Each row has a name. After each piece below comes the name of the row it's from, unless a question asks for something else. Each question is about the rows just above it. Places in a row count from 0.

[ 93 154 103  63 166 142 129 167 167 134 128 123 122 132  68 105 145 117
 121] : Z412
[ 93 142 134 128 121  68 166 123 167 132  63 122 154 103 129 105 145 117
 166] : Z438
[145 167 142 103 122 105 166 121 134  93 117 132 167 123 154 129  63  68
 127] : Z271
key -> tag
[121] -> Z891
[63] -> Z535
[154] -> Z665
[123] -> Z223
The tag of Z271, keyed by place 7: => Z891
which: [ 93 154 103  63 166 142 129 167 167 134 128 123 122 132  68 105 145 117
 121] => Z412
Where do [145 167 142 103 122 105 166 121 134  93 117 132 167 123 154 129  63  68
 127] appear? => Z271
[117 166  93 142 134 128 121  68 166 123 167 132  63 122 154 103 129 105
 145] is which row reordered? => Z438
Which row holds these entries in another order? [121 117 145 105  68 132 122 123 128 134 167 167 129 142 166  63 103 154
  93] => Z412

[109 155 143 129 150 108 135 144 145 149 153 140 122 121 126 101 107 130
 117 129 144 141 127 133  94 105  72 118 120 157 154 122] : Z391
[116 149  52 147 126 115 131 141 144 158 126 110 131 102 131 103 108 141
 156 120 155 144  97 134  91  98  62 173 142 114 129 159] : Z192
[117 144 178 145 150 130 132 142 183  97 160 137 161 113 160 130 136 146
 108 140 144 128 143 130 140 138 131  87 125 161 110 109] : Z167
[107 114 136 126 105 141 132 128 137 128 138 135 128 121 132  95 132 121
 116 153 125 128 118 122 129 127 139 118 147 113 123 126] : Z860
[144 131 109 130 125 127 140 161 142 160 143 132 178 128 145 117 146 139
 113  87 154 130 150 110  51 138  97 183 137 161 160 136] : Z620
[125 117 114  52 101 145 140 130  90 178 122 132 123 115 121 105 130 135
 143 122 122 128 142 106  97 112  81 178 137 105 155 140] : Z494
Which row holds these entries in another order? [113 141 128 126 129 118 125 139 138 147 128 122 121 132 126 127 128 132
 114 116 137 128 136 135  95 105 153 132 121 123 118 107] => Z860
which: [125 117 114  52 101 145 140 130  90 178 122 132 123 115 121 105 130 135
 143 122 122 128 142 106  97 112  81 178 137 105 155 140] => Z494
[136 146 108 140 144 128 143 130 140 138 131  87 125 161 110 109 117 144
 178 145 150 130 132 142 183  97 160 137 161 113 160 130] is which row reordered? => Z167
Put [140 155 105 137 178  81 112  97 106 142 128 122 122 143 135 130 105 121
 115 123 132 122 178  90 130 140 145 101  52 114 117 125] back in order: which row is it? => Z494
which: [144 131 109 130 125 127 140 161 142 160 143 132 178 128 145 117 146 139
 113  87 154 130 150 110  51 138  97 183 137 161 160 136] => Z620

[124 149 135 107 116 124 114 157 121 124 135 114 139 124 138 123 114 109
 130 129 139 161  99] = Z562
[170 118 117 205 145 144 148 105 105 134  99 139 149 118 124 142 148 160
  97 133 113  98 155] = Z560
[175 181 128 174 124 156 112 135  96 123 102 123 200 111 128 134 112 115
  99 141 162 145 101] = Z324
[146 126 121 157 133 134 132 118 114 130 111 144 140 121 127 133 133 138
 110 130 120 114 133] = Z955
[132 119 124 150 140 127 136 122 109 130 110 132 131 118 118 130 132 138
 113 126 118 121 140] = Z200
[109 108 129 100 128 123 122 118 150 125 134 111 107 144 124 125 124 121
 150 119 126 122 134] = Z610
[111 139 135  95 116 121 112 159 134 122 156 103 127 139 148 121 117 109
 140 117 145 166  99] = Z64
[134  92 117 179 160 136 161  84 130 138 104 162 113 127 118 144 160 177
 110 122 107  79 195] = Z728
[166 165 125 156 127 140 123 147 108 134 110 143 172 116 135 128 125 118
 102 136 127 138 110] = Z82
Table of tags by key:
[139] -> Z307
[114] -> Z393
[156] -> Z789
[123] -> Z885
[144] -> Z309
[124] -> Z603
[112] -> Z994
[111] -> Z942
[145] -> Z53
Look up the entry of Z324 at place 11 in the table: => Z885
which: [170 118 117 205 145 144 148 105 105 134  99 139 149 118 124 142 148 160
  97 133 113  98 155] => Z560

[ 98  57 127 134 140 120 111 138 148 126 127 100 126 115 137 124 121 133
 118 132 115 139 120 141 121 128 134 102 115 122 112 123 131 118] = Z842
[139 154 111 139 124 140 126 151 135 124 125 144 139 133 139 127 126 121
 145 132 111 137 142 132 123 118 129 120 113 132 128 149 121 126] = Z538
[105 125 119 111 120 125 104 112 121 142 127 120 130 128 129 111 117 135
 125 121  95 110 137  95 133 130 141 141 121 121 170 129 123 126] = Z516
[153 106 129 128 142 126 116 126 115 131 128 105 147 127 137 126 139 118
 131 131 122 113 115 138 134 128 145 158 125 122 127 120 134 133] = Z738
[144 167 136 153 131 142 132 142 125 126 128 165 134 125 121 129 134 130
 137 119 162 137 122 134 134 139 113 140 136 126 120 118 144 118] = Z278
[121 130 142 127 125 105 130 111 125  95 120 121 126 110 133 141 104 170
  95 111 123 129 125 128 117 130 120 135 121 121 137 112 119 141] = Z596
[146 122 117 144 127 143  90 142 122 128 125 116 126 136 108 131 146 148
 141 127 105 110 127 140 129 121 156  84 129 104 135 134 135 127] = Z34
Which row holds these entries in another order? [141 121 130 142 127 125 105 130 111 125  95 120 121 126 110 133 141 104
 170  95 111 123 129 125 128 117 130 120 135 121 121 137 112 119] => Z596
which: [139 154 111 139 124 140 126 151 135 124 125 144 139 133 139 127 126 121
 145 132 111 137 142 132 123 118 129 120 113 132 128 149 121 126] => Z538
tags:
[128] -> Z621
[132] -> Z330
[118] -> Z140
Join Z538 by its entry at place 25: => Z140
Which row holds [144 167 136 153 131 142 132 142 125 126 128 165 134 125 121 129 134 130
 137 119 162 137 122 134 134 139 113 140 136 126 120 118 144 118]? => Z278
which: [ 98  57 127 134 140 120 111 138 148 126 127 100 126 115 137 124 121 133
 118 132 115 139 120 141 121 128 134 102 115 122 112 123 131 118] => Z842
Put [125 105 141 129 119 133 142 135 111  95 130 125 120 127 104  95 123 111
 120 137 130 121 128 141 125 121 121 126 129 117 110 121 170 112] back in order: which row is it? => Z516

[143 113 191 162 137 149] : Z778
[191 149 162 143 113 136] : Z221
[ 90 148 184  94 142 117] : Z697
[113 143 191 149 162 137] is which row reordered? => Z778
Put [113 137 143 149 162 191] back in order: which row is it? => Z778
[ 90  94 117 142 148 184] is which row reordered? => Z697

[129 137 127 112 141 126 142 100 126 142 140 100 210 118 130  80 202 132] : Z97
[127 133 125 108 160 148 156 143 112 134 165 126 154  91 146 175 103 127] : Z680
[136 108 174 108 111 121 119 133 128  91 123 115 118 134 119 121 108 128] : Z806
[111 123 133 108 108 134 108 122 119 128 121 118 128 136 115 174  91 119] : Z288
Shared by Z97 and Z288: => [118]
Which row holds these entries in another order? [115 174  91 119 111 123 133 108 108 134 108 122 119 128 121 118 128 136] => Z288
[132 202  80 130 118 210 100 140 142 126 100 142 126 141 112 127 137 129] is which row reordered? => Z97

[ 94 188  83  90 161 176 181 146] -> Z74
[156 139 183 162 130 144  79  96] -> Z51
[151 188 163 129 166 179 109  92] -> Z263
[156 135 156 154 134 119  95 117] -> Z476
[168 114 159 162 109  65  79 117] -> Z11
[142 155 155 134 174 163 108  99] -> Z190
[102 189  98  91 156 160 174 147] -> Z298
[159  65 114 118 162 109 168  79] -> Z685
[ 93  84 107  98 173 138 174 147] -> Z938
Put [117 168 114 159 162 109  65  79] back in order: which row is it? => Z11
The one value in Z298 and Z476: => [156]
The one value in Z938 and Z190: => [174]

